nanir: [140 115 132 129 153  78 104 111 160]
gemo: [145 133  74 115 163 117 134 229 136]
Sapo: [140 133  74 115 163  98 141 117 144]
tapur: [145 133  74 115 163  98 141  97 113]
miss tapur: [133  74 145 115 113 163  97 141] => [98]
miss Sapo: [117 115 163 140 133  74 144  98] => [141]

Fol: [118 142  51  94 103 102 226 156 128  95]
bese: [ 92  91  87  67 147 107  66 126 147  29]
dol: [136  31  72 153 193 134 109 139 153 140]
Zufo: [ 92  91  87  67 147 107  66 126 111  29]
zuzom: [ 67 181  81 150 209  94 141 103  39 149]
rudud: [184  89  96 104  63  59 231  59 135  85]
Sapo: [ 55  76  77 142  99 103 106  77 203 161]
tapur: [ 79 148 158 183  90 221 164  34 157 196]
Basa: [ 93 124 115 128  94 162  77  76 127 147]
sige: [ 63 168 102  46  54 154  78  86 142  85]
gemo: [181 151  78 161 132 176  71 150 137 133]
nanir: [104 117  89 104  79 154 159 109 105 197]
miss nanir: [104 109 154 159  79 117 104  89 197] => [105]
miss Fol: [118 156 103 226  51  95 142 128 102] => [94]
miss gemo: [161 150 181 151  71 132 176 133 137] => [78]
miss Basa: [ 76 115 162 127  94 128 124  77 147] => [93]
miss Fol: [118 102  94 156 142 226 103 128  95] => [51]

Sapo: [131 150 126  58 128 137]
nanir: [ 83  91  90 136 168 158]
tapur: [ 60  72  90 146 174 174]
dol: [151 149  99 148 145 115]
Basa: [149  27  28 149 146  64]
Zufo: [ 85 120 152  96 119 171]
bese: [ 49  52  91 169 179 156]
miss Zufo: [152 171  96 119  85] => [120]
miss Sapo: [150  58 131 126 128] => [137]
miss Sapo: [ 58 131 126 150 128] => [137]
miss Basa: [149  64  27 149 146] => [28]
miss dol: [145  99 115 148 151] => [149]
miss Zufo: [171 119 120  85 152] => [96]
miss dol: [148  99 115 151 145] => [149]

rudud: [126  51 126  73 150 115 136  88 116 167 158 122 146 103 152 174 137 166]
dol: [212 100 160  98 139 110 139  86 124 120 151 142  85 153 119 113 153 124]
Basa: [160 139 149 141  84 138 138  95 151  83  82 119 118 168  69  79 120 138]
miss Basa: [119 149 118  79  69  82 168 138  95 138 151 141  84 160  83 138 139] => [120]
miss dol: [110 212 153 120 153  85 139 124 119  86 100 142 124 139  98 160 113] => [151]
miss dol: [ 98  86 151 153 153 113 139 110 212  85 139 142 100 119 160 124 124] => [120]
miss Basa: [138 168 119 151 138 149 139 138  83 120 141  95  82 160  79  69 118] => [84]
miss rudud: [ 73 122 116 126  88  51 115 126 152 158 137 166 174 150 136 146 103] => [167]
miss Basa: [138  79 119 141 168  95 151  82  84 138 149 118 120  83 138  69 160] => [139]

dol: [191 139 153 191 152]
zuzom: [134 119 133 138 149]
nanir: [147 135 118 146 153]
rudud: [100 137 169 101 137]
miss zuzom: [149 138 134 119] => [133]
miss nanir: [118 153 146 135] => [147]
miss nanir: [146 147 153 135] => [118]
miss rudud: [137 100 169 137] => [101]
miss dol: [191 191 139 153] => [152]
miss nanir: [153 135 147 118] => [146]
miss dol: [153 191 191 139] => [152]

sige: [111 151 137 115 146 108 167 132 116 136 130  92  74 132 147 144 105 128
  67 122 131 112  69  42 145 153 122 108 109 106  80 167 119 139 145  61
  83  78  68 136 102  98  95  89 135]
zuzom: [106 146 133 103 135  96 166 129 150 136 121  91  80 128 148 137  98 141
  57 140 145 106  67  34 139 157 116 117 131 102  95 164 115 132 141  64
  83  64 140 159 107  89  99  90 133]
nanir: [ 85  84 101 112  77 113  84  92 142  87  97 104 109 114 106  75  87 119
  81 129 122 114  94  61 108 101 115 123 141  88 117  77 116  97  84  97
 104  79 120 127 111  74 126 104 114]
Sapo: [146 107 142 165 133 159  83 135  64 112 153 134 135 110 115 114 162 109
 181 106  76 131 168 185 137  81 137 110  78 138 136  79 145 133 116 148
 153 182  89  58 122 167 145 144 127]
Zufo: [152 127 146 141 134 136 113 146 133 135 143 142 153 116 129 128 160 145
 170 145 135 125 170 184 130 116 129 130 119 147 168 111 137 136 134 166
 158 162 120 121 143 168 147 156 131]
dol: [120 105 115 113 107 111 101 120 160 117 115 126 102 113 117 109 126 136
 124 146 129 106 119 143 112 110 112 133 143 126 126  97 115 108 109  99
 127 124 131 141 117 122 117 116 115]
Fol: [ 89  75  92 128  65 135  67  82 120  76  94 121 137 111  91  64  90 101
 107 109 118 138 118  92 101  92 129 124 139  94 120  63 121  95  73 129
 118 106 112  90 121  81 135 120 115]
miss sige: [122  67 116 139  92 111 108 144 167 137 132  89  42 147 112 109  68  98
  83 135  80 151 102 122 145 108  78 136 130 146 145  95 131 105 106 115
  74 128 153 119 136 167  61 132] => [69]
miss Fol: [ 92 118 135 101 135  90 109  76  82 129  94  64 107 124  92 106  73 101
 129 121 120  95 118 128  90 111  75 139  91  65 138 121 121  63 137  89
 120 118 120  67  92 115  94  81] => [112]
miss zuzom: [140 146 116 131 132 128 145 115  96  67 117  83 141 121 164 106 133 157
 136  90  64 103  91 106 166 107  89 159  99 135  98 150 129  80 133 141
  95  64 102 140 137  34 148  57] => [139]
miss Zufo: [152 145 136 134 170 133 130 135 111 162 130 116 119 156 170 184 135 146
 120 158 125 160 127 116 121 134 131 153 147 166 143 136 147 168 142 128
 141 168 146 129 143 129 145 137] => [113]
miss Zufo: [147 170 170 135 158 153 168 130 143 116 166 113 141 111 134 147 116 130
 137 119 143 142 152 128 133 120 121 146 146 145 134 129 129 168 184 127
 162 136 145 156 135 131 160 136] => [125]
miss Fol: [ 64 101 120 120 115  67 121 129  73  92 124 101 121  82  92 109  90 128
  81  75 112 118 121 135 118 129 111  92 120 139  76 135  94 137  63 138
 106  90  95  91  94 118  65 107] => [89]

Basa: [141 117 138 135 128 124 123 133 132 136 134 132 136 128 138 126 130 132
 127 131 135 129 132 137 122 132 123 117 121 126 124 118 143]
nanir: [143  87 126 119 123 125 122 135 120 134 137 145 123 124 134 132 131 135
 126 141 135 129 143 123 123 145 128 119 134 118 130 119 151]
Sapo: [154  58 161 151 159 118 143  90 186 140 136 134 148 214 168 119  76 148
 136 149 214 157 153 174 105 145  88  76  70 172 193  89 124]
zuzom: [148 119 127 121 120 118 128 144 122 135 129 142 135 116 135 112 131 146
 111 139 121 132 154 132 114 143 122 110 133 117 117 110 148]
tapur: [140 103 147 150 135 114 118 123 136 138 144 135 129 146 144 137 128 140
 126 153 148 133 131 145 115 141 129 124 112 131 135 124 148]
rudud: [143 120 126 119 123 125 122 135 120 134 137 145 141 124 134 132 131 135
 126 141 135 129 143 123 123 145 128 119 134 118 130 119 151]
bese: [131 109 143 130 136 116 133 120 146 127 140 128 136 149 146 127 122 129
 132 136 152 140 126 144 115 132 121 145 104 129 133 115 135]
Fol: [140 103 147 150 135 114 118 123 145 138 144 135 129 146 144 137 128 140
 126 153 132 130 133 122 131 138 129 124 127 124 126 123 133]
Zufo: [141 131 131 115 123 131 126 124 128 130 134 145 134 129 142 131 124 126
 125 139 134 132 133 127 126 149 133 125 133 118 132 114 141]
miss Basa: [135 132 138 121 138 117 123 141 128 126 122 136 128 127 143 134 132 130
 131 133 137 124 124 117 132 132 135 126 132 123 136 129] => [118]
miss nanir: [131 118 119 134 119 130 132 123 128 123 137 123 124 145 134 135 126 143
 122 143 135 151 123 126 135 129 134 120 125 119 141 145] => [87]
miss zuzom: [112 121 144 135 117 148 111 132 119 142 116 122 146 110 139 122 129 110
 135 127 131 117 120 135 132 128 118 154 148 114 133 121] => [143]
miss Basa: [143 134 141 138 126 132 123 132 129 136 132 138 130 136 117 137 128 128
 123 118 132 127 124 117 124 121 133 135 135 126 132 131] => [122]
miss bese: [136 109 140 132 116 120 136 132 121 115 146 135 149 126 145 144 128 129
 130 127 140 127 122 152 143 129 133 115 136 131 146 133] => [104]

Zufo: [133 152 157 109 101 129 147 136 151]
Sapo: [128 177  71 178 180 146 127 143 111]
dol: [196  44 198  94  43 219 220 175 197]
miss Sapo: [180 128 127 146 111  71 177 143] => [178]
miss Sapo: [ 71 143 111 178 180 177 128 146] => [127]
miss dol: [197  94  44 220 175 198 196  43] => [219]
miss dol: [198  43 175  44 219  94 220 196] => [197]
miss Zufo: [101 152 147 109 157 136 129 151] => [133]
miss dol: [219 197 175  44 198 196 220  94] => [43]
miss dol: [ 43 220 175 219 198  94 196  44] => [197]

Zufo: [100 164 122  96 170]
Fol: [105 101 151 134 108]
Sapo: [148 110 208 110 140]
dol: [148 110 208 110 201]
tapur: [ 79 107 121 165 122]
zuzom: [ 99 101 212 100 108]
nanir: [226 111 142 107 136]
miss zuzom: [108 212  99 100] => [101]
miss zuzom: [108  99 101 212] => [100]
miss Fol: [134 105 101 108] => [151]

Fol: [173 152 100 177 101 152 157 203  76]
zuzom: [119 134 164 135 130  95  94 103 158]
Sapo: [175  62 195  88 194 131 125  44 126]
miss zuzom: [158 130  94 135 164 119  95 103] => [134]
miss Fol: [101 177 152  76 152 157 173 203] => [100]
miss Sapo: [195 126  88  44  62 194 131 175] => [125]
miss Sapo: [126 131  88 125  44  62 175 195] => [194]
miss zuzom: [135 119 103 164  94 158 130 134] => [95]

Basa: [133 166 112 141 127 155 148  93 179  71 149 141 112 120 137 142]
rudud: [ 89 221 161  97 128  95  39 153 137 202 148  88 187  98 140 132]
sige: [128  52 113 163 174 104 216 203 135  76  59 115 103 137 116  42]
tapur: [127  79  88 162 146 139 185 129 136  98  82 103 106 140 106 109]
Fol: [128  52 113 147 122 104 216 203 135  76  59 115 103 137 116  42]
miss Basa: [179 141 112 112  71 133 141 137 148 127 166  93 155 149 142] => [120]
miss Basa: [179 127 120  71 133 112  93 148 137 166 112 149 141 141 155] => [142]

Basa: [134  83  52 211 151 213 143  53 113 182 156 112  28  58 106  27 226  59]
Zufo: [139 197 185 145 114 137 109 173 120 129  85 136 157 183 113 102 142 185]
rudud: [199  60  60 128 199  81 187  81 157  74 108 188 100  63 173 182 121  62]
gemo: [ 83 140 161 131 104 140 112 151 124 140 217  68 145 158 153  88  97 176]
nanir: [134  83  56 211 151 213 143  53 113 182 156 112  28  58 106  27 226 150]
miss Basa: [ 59 182 156  58  27 226  28  52 213 134  83 112 211 143 106 113 151] => [53]
miss Basa: [ 27 182 134 151  52 113 213  28 143  59 112  53  58  83 226 211 106] => [156]
miss nanir: [106  83 113 213 182 112 150 143 226  53  56 151  27 156  58 134 211] => [28]
miss nanir: [150 182 113 143  83  28 213 134  27  56  53 106 112 211 151 226 156] => [58]

gemo: [166  88 106  22 108 153 110 147 117  82  45 183  38  76 143 162 152 142
 109 190  62 113 110 110 165 110  92 180 150 157 105  60 113 175 204 208
 115  95  83  94 217 173 118 132 128 155 179 161 142 141 129 126  32  73
 110 120]
nanir: [156 136 160 147 132  90 122 132 118 102 101  90 189 180 121 125 147 139
 123 172 104 157 124 119 140 154  82  90 122 121 152  92 108 171 143 121
 124  79 158 145 118 129 177  85 126  76 118 118 117 105 151 139 163 163
 152 121]
Zufo: [117  98 110 115 132 146 117 125 118 134 133  97 132 106 165 139 123 116
 159 181 160  96 156 119 125  97 108 115 156  93 135 134  93 129 135 131
 109 127 149 200 174  98 122 129 121 145 157 119  98 151 106 154 128 111
 105 122]
miss gemo: [ 95 173 106  32 109 180 190  94 175 110 161  45 152 126 143 153 142  82
  73  38 132 166 110  62 165 108 120  60 142 217 179 204 141 115 117  83
  92 110 110 118  22 150 110 128  76 208 157 147 129 113 183 162  88 113
 105] => [155]
miss gemo: [113 142 109 147 204 217  45  22 115  62 106 155 166 173  82  60 180 143
 141 120  32 110 128 110 162  38 132 117 161 152  76 110 113 208 108 153
  94 165 126 110  73 105 110  92  83 175  95 157 118 150 183 129 179 142
  88] => [190]
miss gemo: [208 113 105  38 152 115 142  95 110  76  32 204 110  73 162 110 113 165
 110 143 132 147 180 150  88 153 109 142 110 128 129 217  83  60 179 106
 190 108 126  92 161 166 120 175 117 183  82 118  45 157  22 141 173 155
  62] => [94]

rudud: [117 160 136 144 135  91]
sige: [168 124 138 136 112 156]
zuzom: [186 142  81 113 137 111]
nanir: [156  79 107 104 136  78]
Sapo: [127 136 137 141 123 124]
gemo: [106  81 171 125  99 187]
Fol: [120 124  92  77  98 130]
tapur: [156  79 107 104 149 174]
Zufo: [114 150 132 135 115 116]
dol: [121 148 143 143 119 112]
Basa: [158  93  91  91 137 159]
bese: [116 146 148 133  40 137]
miss nanir: [ 78 107 104 156 136] => [79]
miss Zufo: [150 114 132 135 115] => [116]
miss Zufo: [150 115 132 116 114] => [135]
miss Zufo: [116 150 135 132 114] => [115]
miss Zufo: [132 116 114 135 115] => [150]
miss Sapo: [141 124 136 137 127] => [123]

Sapo: [132  88 193 147 182 180  73 201  37  42 130  64  72 166 163 131 200 194
 152 127 125 134 200 118  92  52  95 200  91  85  51 159 156 153  53  82
 200  88  38  49 164 126 186 182  79 174  40 114  72]
dol: [ 44 178  36 168 137 146  43 120  42  78  89 205  64 209  44  58  65 135
 120  79 158 105  48 123 141 106 172 128 182 109 206  61 116 141  50 140
  94 213  51 154  59 158  87 114  57 105  68 207 109]
bese: [ 82 168 193 218 149 141 219  71 153 164 119  58  37 134 218 218 200 190
 131 219  69  73 159  40 195  63  39  71  35 137  52 155  57  74 131 200
 205  76 110  46  40  75 133  54 174  62 191 119 112]
miss Sapo: [ 37  38 131  92 127 200 153 200  79 132 174  73  85 166 126 152  91 182
  95  64 200  53 134 164 118 182  72 194 193 180  40  49  51  42 200  82
  88 125 163 130 159 114  88 156 147 186  72  52] => [201]
miss Sapo: [ 88 127 126  72 153  72 180  79 152 201 193  42 200 131  82  51  38  49
 130 174  91 200 159 166 200 134 164  92 156 200  64  52  37 114  40  95
 182 182 118  85 147 186 194  73 132 125  88  53] => [163]
miss Sapo: [ 72 114 194 152 131 193 174 200  53 201  91  85  37  38  49  64  40  82
 182  52  51  88 164  88  42 156 186  92 200 166  72 118  79 130 127  95
 180 163 126 147 153 200 159 200 125 134 182  73] => [132]
miss dol: [135 109  58 205 178  36  78 158 123  50 141 109 182  79 106  51 158 120
  87  65 209  89 116  42  94  57 141 128 213 146 154 120  61  44  48 105
 105 206 114 137  44 207  43 140  68  64 172  59] => [168]
miss dol: [140  36 158 154 178 141 123 209  68  58 114  78  61 105 172 128  42 105
  43 168  48 120 135 158  94 213  44 109 182 106  51  59  64 137 206  79
 207 116  65  50  57 120 141 146  89  44 109 205] => [87]
miss dol: [ 87 114  51 137 120  78 158 141 109  79  44 168 141 106 209 154 205  43
 105 128  58  57 105  42  44  36 207 172 109 146 158  68  94 213 206  64
 140 120 182 135  89  59  65  50  61 123 178  48] => [116]

dol: [149  93 133 124 141  91 169  87 141 129 137 141  71  82 116 117 121 128
 168 131 117 110 136 145 120 131 164 134 124 146 131 149 107 126 143 141
 120 182 127 124 132 111 111  88 123 143]
nanir: [107 157 130 114 142 106 144 164 125 129  96 148 151  82  94  83 156 169
 116 112 139 131 153 110 140 143 135  92 102 125  88 113 127 124 104 132
 128 103 133 147 142 138 138 113 107 116]
sige: [ 97 157 130 114 142 106 144 164 125 129  96 148 151  82  94  83 111  98
 116 112 139 131 153 110 140 143 135  92 102 125  88 113 127 124 104 132
 128 105 133 147 142 138 138 113  90 116]
Zufo: [104 145 132 112 130 111 159 171 115 128  99 149 216  82 104  87 155 174
 114 113 141 131 137 122 136 138 141 101  94 131 104 107 128 119  95 134
  99 114 135 146 125 138 138 118  99 127]
zuzom: [106 155 132 118 143 112 145 163 122 120  94 148 156  82  93  81 153 168
 117 113 143 131 153 107 142 145 135  96 105 122  92 109 120 123 102 127
 128 106 135 148 127 140 140 112 107 124]
gemo: [102 149 146 106 143 106 108 169 125 135 103 156 130  82 102  81 150 155
 116 109 144 129 149 121 144 141 147  88  89 115 101 141 142 122 115 127
 111 119 130 140 122 142 142 122 107 121]
rudud: [139 120 122 148 129 132 151 145 137 142 105 158 103  82 117 148 111  98
 165 178 129 118 134 139 117 164 141  99  95 139 143 121 127 121 119 150
 130 105 165 114 133 151 151 110  90 137]
Sapo: [106 150 134 118 147 114 155 183 119 128  96 157 171  82 102  77 151 154
  98 107 137 123 145 123 146 137 137  94 104 121  99 110 132 135 123 126
 112 111 139 141 141 143 143 111 107 127]
tapur: [143  94 142 126 132  89 175  90 142 114 138 154 135  82 111 120 124 118
 175 109  92 126 137 137 128 130 156 107 134 139 127 148  97 123 140 140
 124 170 140 130 117 113 113 114 123 143]
bese: [103 151 138 119 155 113 156 179 122 126  90 160 149  82 103  81 150 154
  94 110 141 116 143 124 149 137 139  95 105 123  96 113 134 131 124 129
 110 112 139 142 126 139 139 114 110 124]
Fol: [143  94 142 126 132  89 175  93 142 114 138 154 135  82 111 120 109 118
 175 109  92 126 137 137 128 130 156 107 134 139 127 148  97 123 134 140
 124 170 140 130 117 113 113 114 123 143]
Basa: [133 107 122 171 136 130 138 133 150 128 117 164 230  82 110 152  93 109
 159 165 135 106 136 126 119 152 125  92 101 134 139 115 132 136 123 151
 124 102 154 126 135 151 151 110  85 130]
miss dol: [120 124 131 128 134 143 168 141  91 111 131 136 146 127  88 141 137  82
 126 123 149 107 124 110 117 141 117 169 133 132  93 182 143 149 120 131
 164 141 116  87 111 121 129 124  71] => [145]
miss sige: [112 138  98  82 125 113  83 106 133 128 138 127 125 147 151 143 139  90
  97 116 116 131 135 102 124 132 129 157  88 113 144 153 104 142 114 105
  92 110 142 140 111 164 148  94 130] => [96]
miss rudud: [165 120  90 114 134 105 121  99 158 121  98 145 122 117  95 148 141 103
 139 143 119 130 164 110 127 132 117 142 137 111 151 139 118 139  82 129
 151 129 165 105 178 148 151 150 137] => [133]
miss gemo: [102 107 142 142 130 103 111 106  89 149 144 169 101 115 108  82 129 122
 106 121 147 122 155 146 135 156 122 144 141 130 141 121  88 142 140 102
 143 115  81 125 150 149 127 119 116] => [109]
miss nanir: [131 107 138 153  82  96 107  94 156 125 164 128 124 144 113 129 133 147
 116 116  92 106 142 104 127  88 103 138 125 110 148  83 130 169 112 157
 135 113 139 140 151 143 102 142 114] => [132]
miss gemo: [111 119 121 127 102 106 146 169 106 142 102 122 143 155 109 122 129 107
 150 144 125  81  89 141 141 130 116 149 142 115 103  88 135 122 121 144
 149 130 101 108 142 156 115  82 147] => [140]
miss Basa: [ 92 126 151  93 151  82 139 135 152 106 122 126 133 132 133 165 136 124
 119 123 152 110 125 110 130 134 102 164 136 128 115  85 230 150 171 154
 135 138 107 130 109 101 136 117 151] => [159]

nanir: [ 53  38 166 165 223  94 118 125]
rudud: [120  54 219 119  77 211 172  87]
sige: [165 159  94  80 137 114  85 182]
bese: [115 114 108 203 174 157 202 108]
Basa: [129 183 166 164 220 139 190  26]
Sapo: [ 48 128 185 198  30  97  47 138]
dol: [195  62  36  92  87 186 188 227]
gemo: [153 144 200 148 111 204  92 222]
Fol: [114 137  89 189  88  90 215 179]
Zufo: [213  72 158 169 104  40 217  85]
zuzom: [ 60 121  63 168 173 110 115 167]
miss bese: [108 115 174 203 202 108 157] => [114]
miss Sapo: [198  30  48 185 128 138  97] => [47]
miss bese: [115 157 174 108 202 108 114] => [203]
miss sige: [182  85 137 165 159  94  80] => [114]
miss Fol: [179 189 114 215  88 137  89] => [90]

Fol: [ 98 128 166 129 103 133 154 114]
Basa: [120 144 142  58 112 120 146 110]
zuzom: [120 144 142 151 112 120 146 110]
rudud: [ 86  92 125 129 106 114 122 124]
dol: [119 132 120 195 142 155 123 130]
bese: [112 150 127  88 138 113 139 116]
gemo: [101 154 155 222 150 137 146 141]
Zufo: [116 116 131 161 116 110 125 147]
miss bese: [ 88 112 150 139 127 113 116] => [138]
miss gemo: [137 222 154 141 101 150 146] => [155]
miss Basa: [120 110 120  58 144 146 142] => [112]
miss Fol: [133 103 114 129 154 166  98] => [128]

nanir: [104 171 147 162 146  72  96 134 149 101]
dol: [178 103  70  65  81 177 166 121 104 181]
zuzom: [174 121  66  75 103 143 158 151 115 161]
gemo: [181 137 112 123 124 146 173 149  79 141]
sige: [101 174 144 159 142  71  96 131 146 102]
tapur: [153 111  71  76 106 147 143 107 127 173]
Zufo: [106 171 141 149 132  77 109 126 131 116]
bese: [163 124  84  89 109 137 154 158 120 156]
Basa: [126 148 133 137 122 109 135 128 107 130]
rudud: [132  86 102  88 115 156 127  88 143 168]
Fol: [ 80 151 145 123  72  93 100  45 138 162]
miss nanir: [101 146 149 162 147 104 134 171  96] => [72]
miss rudud: [115 156 127  88  88 132 102 168  86] => [143]
miss gemo: [149 146 141  79 124 181 173 112 137] => [123]

dol: [128 158 136  37  18 163]
rudud: [ 80 101 163 152 162 156]
sige: [105  75 178 117 118 146]
bese: [159  80 119  79  89  93]
miss bese: [159  89 119  80  93] => [79]
miss rudud: [101  80 156 162 152] => [163]
miss sige: [178 118 105  75 146] => [117]
miss bese: [ 80  79 119 159  89] => [93]

